Here are some points, one per row:
tensor([ -8., -95.,   8.,  15.,  40., -40., -50.,  30.,  28.,  17.,  81.,  -4.,   1.,  15.,  12., -21.,   0.,  22.,
         10., -15., -51.,  22., -25.,  25., -32., -12.,  26., -31., -51., -57., -31.,  -3.])
tensor([ -15.,  -32.,  -19.,  -20.,    2.,    8.,  -21., -127.,  -17.,  -51.,   -8.,  -25.,  -35.,   29.,  -35.,    6.,
         -26.,   24.,  -39.,  -37.,    4.,   -9.,   35.,  -33.,  -61.,  -33.,  -30.,   55.,   49.,  -74.,  -35.,   33.])
tensor([-13.,  19.,  -3.,  63., -44.,  83.,  23.,  36., -20., -34.,   6., -13., -55.,   5., -45., -41.,  20., -49.,
         -5., -55., -18.,  23.,  -5.,  -3., -37., -34., -29.,  23.,  -7.,  -8.,  14.,   8.])
tensor([ 42., -27., -53., -36., -18., -32., -47.,  21.,   3.,  -8.,  27.,  65., -58.,  44., -14.,   0.,  19., -22.,
        -34.,  -6.,  11.,   3., -22.,  28., -57.,  -6.,   9., -49.,  31., 104.,  12., -30.])
tensor([ 14.,   9.,  -3., -20.,   9.,  29.,   2., -26.,  -9.,   6., -49.,  -8., -16.,  -3.,   9.,  29., -53., -10.,
        -27.,  15.,  34.,  52., -27.,  -3.,  59.,  -5.,  17.,  14.,   7.,  -6.,  26.,   1.])
tensor([-36.,   2.,  19.,  41.,  30.,  21.,   7., -17.,  51.,   6.,  12.,  19., -13.,  40., -28.,  25.,  -7., -47.,
        -18.,  72.,  60.,   7.,   3., -26., -13., -16.,  27.,   3., -64.,  41.,   4.,  50.])
tensor([-29., -11.,  -7.,   0., -23.,  15.,   2., -41., -40.,  -4., -19.,  13.,   6., -11.,  33.,  12.,  -8.,  14.,
         62., -19.,  51.,  -7., -19.,  27.,   2.,   3.,  14.,  14., -37.,  44., -17.,  -4.])
tensor([ 30., -31.,  14.,  -7., -15.,  23.,  53.,  42., -14., -25., -33., -36., -24., 124.,  17.,  39., -21., -38.,
         76.,  49.,  15.,  53.,  -8.,  22.,  10., -37.,  88.,  15.,  43.,  13.,  44.,  -5.])
tensor([ 15., -43.,  32., -38., -25.,  -3., -42.,  -7.,  75.,  52., -24.,  46., -40., -39., -46.,   1., -10.,   2.,
         25., -19.,  14.,   0., -34., -40., -23.,  -9., -80., -36.,  -9.,  -5., -12., -45.])
tensor([-20., -65., -26., -11., -13., -32., -28.,  41., -72.,  44., -17.,   3., -43., -21.,  13., -53.,  28., -56.,
        -30.,  88., -44., -29.,  51.,  27.,  11.,  24.,   2., -19.,  20.,  37.,  -1.,  22.])
tensor([-30.,  -2.,  18.,  41.,  33.,  25.,   7., -22.,  51.,   3.,   7.,  22.,   8.,  41., -35.,  21.,  -9., -54.,
         -9.,  68.,  58.,   7.,   6., -22., -15., -17.,  26.,   5., -44.,  40., -13.,  64.])
tensor([-25.,  30., -46., -26.,  13., -12.,  11.,  10.,  -5.,  -7.,  34., -43., -32., -43.,  -3., -19.,   4., -30.,
        -29.,  83., -15.,  17.,   1.,  25.,  12.,  -2., -13.,  15.,  39.,  12.,  12., -95.])
tensor([-24.,  13., -11.,   6., -13.,  41.,  14.,  -5., -34.,   3., -16.,  -6.,  24.,  -7.,   2.,   9.,   6.,  56.,
         45.,  -2.,  36., -26., -22.,  27., -12.,  14.,  -1., -10., -35.,  52., -31.,  16.])
tensor([  8., -92., -10.,  29.,  33., -49., -47., -22.,  45.,  28.,  52.,   3.,  -6.,  32.,   4., -18.,  15.,  26.,
         42.,   9., -22.,  19., -38.,   7.,  -6., -29.,  20.,  -9., -38., -17., -45., -24.])
tensor([-51.,  48.,   2.,  30.,  -5.,  28., -12.,  -3., -54.,  29., -24., -23.,   8.,  -4.,  32.,  29.,  57.,  60.,
          7., -10.,  16.,   2.,  -8., -19., -36.,  -1.,  -7., -35., -44.,  40., -22.,  24.])
tensor([-17.,   6.,  18.,   8.,  -7., -36.,  15.,  17.,  31., -17.,  20.,   6.,  37.,   8., -25.,   9.,  34.,   3.,
        -34., -54.,  10., -12.,   4.,  -7.,  34.,  12., -24.,  57.,  60.,   3.,   9., -25.])
tensor([-15.,  28., -11.,  28., -18., -25.,  29.,  22.,  43.,   4.,  31.,  25.,  12.,  10., -27.,   8.,  14.,  19.,
        -20., -67.,  24.,  -1., -11., -27.,  33.,  26.,  17.,  34.,  55.,   1.,  -2., -29.])
tensor([-11.,  -8.,  36., -30.,  11.,   7.,  42.,  33.,  -6.,  -8., -22., -40., -28., -24., -13.,  38., -78.,  12.,
         -3., -37.,  -7.,  33., -22.,  11.,  29.,   6., -19., -24.,  -1.,  -2.,  35.,   7.])
tensor([  2.,  72.,  24., -25., -60., -14., -17., -13.,   1., -26., -24.,  10.,  73.,  11., -23., -14., -20.,  19.,
         26.,  12., -22.,  -9.,  80.,   4.,   1.,  16.,  16.,   1., -25., -29.,  60.,   1.])
tensor([  1., -66., -22.,  -4., -19., -30., -16.,  52., -53.,  38.,  -4., -12., -34., -37.,  27., -59.,  22., -57.,
        -16.,  62., -17., -14.,  62.,   4.,   2.,   7.,   6., -26.,  25.,  35.,  10.,  35.])
tensor([ 69., -25., -24., -34.,  27.,  -5.,  21.,   4.,  -4.,  -5.,   9., -18.,  28., -38.,   8., -18.,  33.,  30.,
        -31.,  -1., -22., -34., -33.,  -8.,  15.,  -5.,  28., -31., -24., -38.,   8.,  15.])
tensor([-11.,  -4., -18.,  22.,  13., -28., -14.,  -5.,  -2., -25.,  37.,  13.,   1.,   1., -21.,  30.,  41.,  -6.,
        -46.,  -6.,  40., -54.,  47.,  61.,  17.,  56., -36.,  56.,  57., -16.,  24., -77.])
tensor([  -5.,   35.,    6.,   18.,  -15.,   86.,   25.,  -28.,   -2.,   -2.,  -37.,   42.,    6.,  -76.,   50.,   23.,
         -33.,   14.,    1.,   24., -122.,   64.,   14.,   -7.,  -48.,   16.,   22.,   11.,   11.,  -12.,   -4.,   31.])
tensor([ 40., -57.,  17.,   9.,  69., -36.,  -6.,  14.,  41.,  -3.,  20.,  -4.,  20.,  15.,  64., -37.,  48.,  27.,
         46., -21., -36., -23.,   8., -40., -44.,   8., -23.,  31., -40., -13., -95.,  -6.])
tensor([ 83.,   2., -20., -15.,  27., -15.,  56.,  -2.,   6.,  18., -16., -19.,  62.,  -2.,  79.,  -3.,  47.,  28.,
          2., -22., -13., -29., -29., -56., -17.,  90., -38.,   5., -19., -27., -94.,  10.])
tensor([-37.,  24., -38., -38.,   6.,   2.,   5.,  -5.,  -2.,   3.,  46., -47., -35., -31.,  -4., -20.,   4., -36.,
        -20.,  72., -16.,   7.,  10.,   5.,  35.,  -3., -13.,  12.,  35.,  19., -11., -85.])
tensor([ 71., -22.,  -6., -29.,  21.,   0.,  13.,  -1.,   4.,   4.,  12., -36.,   7., -11.,  20.,   7.,  23.,  38.,
        -31.,  11., -22., -39., -36., -17.,  23.,  -2.,   3., -37., -31., -28.,   2.,  21.])
tensor([ 24.,  53.,  18., -28., -18., -85., -46., -30.,  16.,  -1.,  35.,  18.,  96., -23.,   5.,   9.,   6.,   4.,
         52.,  16., -20., -70.,  35.,  25.,  -7., -27., -19., -42., -44., -50.,  18.,  42.])
tensor([-49.,  77.,  24., -25.,   1., -24., -21.,   2.,  22.,  -2., -20.,   4.,  64.,  35.,   1., -22., -39.,  14.,
         31., -10., -42., -19.,  59.,   9., -13.,   5., -26., -46., -13., -26.,  51.,  32.])
tensor([ 12.,   4.,  -8., -24.,   4.,  21.,  17.,  -3.,  -1., -19., -61., -20., -15.,  -7.,  10.,  36., -48.,  -4.,
        -31.,   6.,  33.,  45., -17.,  18.,  61., -16.,   5.,  10.,   7.,  -1.,  11.,   3.])
tensor([-15.,  22.,  -2.,  56., -36.,  83.,  21.,  26., -27., -23.,   2.,  -1., -78.,  15., -54., -28.,  18., -47.,
         -2., -59., -18.,   2.,   0.,  -9., -30., -42., -27.,  20., -15.,  -2.,   3.,   9.])
tensor([  7.,  13.,  21.,  34.,   2.,  -9.,  11.,  10., -15., -20.,  54.,  32.,   7.,   7., -33.,  -4.,  10.,  22.,
         -7., -23.,  16.,  -9., -35.,   8.,  34.,  -5., -33.,  -4.,  67., -15., -17., -16.])
tensor([ -9.,  -5.,  23., -27.,  23.,   1.,  51.,  23., -10., -12., -13., -17., -15., -48., -11.,   9., -73.,   6.,
         -8., -49.,   5.,  44., -11.,  35.,  24.,   1.,   1., -20.,  11.,   0.,  34.,   5.])
tensor([-48.,  37., -14.,  28.,   2.,  41., -21., -13., -65.,  63., -16.,   6.,  24., -15.,  24.,  25.,  33.,  40.,
         17., -20.,  16.,  -4., -10., -24., -31.,  -6.,  12.,  -6., -39.,  30., -33.,   8.])
tensor([ 35., -16.,  15.,  43., -13., -24., -18.,  34.,  19., -11., -37.,  32., -21.,  -5.,  47., -27., -31., -21.,
        -18., -21.,  22., -33., -53., -12., -36., -14.,  67., -18.,  32.,  -1.,  25.,  24.])
tensor([  7.,  76.,  33., -20., -49., -14., -27., -45.,   3.,  -2., -30.,  10.,  53.,  24., -23.,  -6., -23.,  15.,
         46.,   9.,  -9., -14.,  77.,  -4.,  10.,  10.,  22., -10., -18., -19.,  33.,  -3.])
tensor([-11.,  20.,  10.,   8.,   0., -37.,  10.,  18.,  26.,  -1.,  18.,   3.,  25.,  -2., -33.,   0.,  43.,  -1.,
        -28., -58.,  16.,  -5.,   5.,  -6.,  39.,  23., -17.,  59.,  62.,  -5.,   6., -21.])
tensor([  2.,  -1.,  -2.,  -9.,  25.,  46.,   6., -28., -16.,   2., -53.,  13.,  -6., -16.,  11.,  23., -54., -21.,
        -18.,  -4.,  38.,  40., -34.,  14.,  71.,   8.,  18.,   7.,  10.,   2.,  17.,   6.])
There is one direction along which these points spread out most. Take the direction at right angles to it along which they spread out most. Then take the direction at right angles to both along which they spread out most. Go by this last direction. For each point below, how far along it does it lie, from 0 to 99? The average is 50, and the first point in the table lies past the average. One standard deviation of the points above along it is 16.
tensor([ -9.,  -5.,  23., -27.,  23.,   1.,  51.,  23., -10., -12., -13., -17., -15., -48., -11.,   9., -73.,   6.,
         -8., -49.,   5.,  44., -11.,  35.,  24.,   1.,   1., -20.,  11.,   0.,  34.,   5.]) : 47
tensor([  2.,  72.,  24., -25., -60., -14., -17., -13.,   1., -26., -24.,  10.,  73.,  11., -23., -14., -20.,  19.,
         26.,  12., -22.,  -9.,  80.,   4.,   1.,  16.,  16.,   1., -25., -29.,  60.,   1.]) : 36
tensor([ 24.,  53.,  18., -28., -18., -85., -46., -30.,  16.,  -1.,  35.,  18.,  96., -23.,   5.,   9.,   6.,   4.,
         52.,  16., -20., -70.,  35.,  25.,  -7., -27., -19., -42., -44., -50.,  18.,  42.]) : 40
tensor([  7.,  76.,  33., -20., -49., -14., -27., -45.,   3.,  -2., -30.,  10.,  53.,  24., -23.,  -6., -23.,  15.,
         46.,   9.,  -9., -14.,  77.,  -4.,  10.,  10.,  22., -10., -18., -19.,  33.,  -3.]) : 41
tensor([-11.,  -4., -18.,  22.,  13., -28., -14.,  -5.,  -2., -25.,  37.,  13.,   1.,   1., -21.,  30.,  41.,  -6.,
        -46.,  -6.,  40., -54.,  47.,  61.,  17.,  56., -36.,  56.,  57., -16.,  24., -77.]) : 10
tensor([ -8., -95.,   8.,  15.,  40., -40., -50.,  30.,  28.,  17.,  81.,  -4.,   1.,  15.,  12., -21.,   0.,  22.,
         10., -15., -51.,  22., -25.,  25., -32., -12.,  26., -31., -51., -57., -31.,  -3.]) : 62
tensor([  2.,  -1.,  -2.,  -9.,  25.,  46.,   6., -28., -16.,   2., -53.,  13.,  -6., -16.,  11.,  23., -54., -21.,
        -18.,  -4.,  38.,  40., -34.,  14.,  71.,   8.,  18.,   7.,  10.,   2.,  17.,   6.]) : 55
tensor([-11.,  -8.,  36., -30.,  11.,   7.,  42.,  33.,  -6.,  -8., -22., -40., -28., -24., -13.,  38., -78.,  12.,
         -3., -37.,  -7.,  33., -22.,  11.,  29.,   6., -19., -24.,  -1.,  -2.,  35.,   7.]) : 50
tensor([-15.,  22.,  -2.,  56., -36.,  83.,  21.,  26., -27., -23.,   2.,  -1., -78.,  15., -54., -28.,  18., -47.,
         -2., -59., -18.,   2.,   0.,  -9., -30., -42., -27.,  20., -15.,  -2.,   3.,   9.]) : 55
tensor([-36.,   2.,  19.,  41.,  30.,  21.,   7., -17.,  51.,   6.,  12.,  19., -13.,  40., -28.,  25.,  -7., -47.,
        -18.,  72.,  60.,   7.,   3., -26., -13., -16.,  27.,   3., -64.,  41.,   4.,  50.]) : 73
tensor([-20., -65., -26., -11., -13., -32., -28.,  41., -72.,  44., -17.,   3., -43., -21.,  13., -53.,  28., -56.,
        -30.,  88., -44., -29.,  51.,  27.,  11.,  24.,   2., -19.,  20.,  37.,  -1.,  22.]) : 63
tensor([  7.,  13.,  21.,  34.,   2.,  -9.,  11.,  10., -15., -20.,  54.,  32.,   7.,   7., -33.,  -4.,  10.,  22.,
         -7., -23.,  16.,  -9., -35.,   8.,  34.,  -5., -33.,  -4.,  67., -15., -17., -16.]) : 29
tensor([-11.,  20.,  10.,   8.,   0., -37.,  10.,  18.,  26.,  -1.,  18.,   3.,  25.,  -2., -33.,   0.,  43.,  -1.,
        -28., -58.,  16.,  -5.,   5.,  -6.,  39.,  23., -17.,  59.,  62.,  -5.,   6., -21.]) : 16
tensor([-15.,  28., -11.,  28., -18., -25.,  29.,  22.,  43.,   4.,  31.,  25.,  12.,  10., -27.,   8.,  14.,  19.,
        -20., -67.,  24.,  -1., -11., -27.,  33.,  26.,  17.,  34.,  55.,   1.,  -2., -29.]) : 22
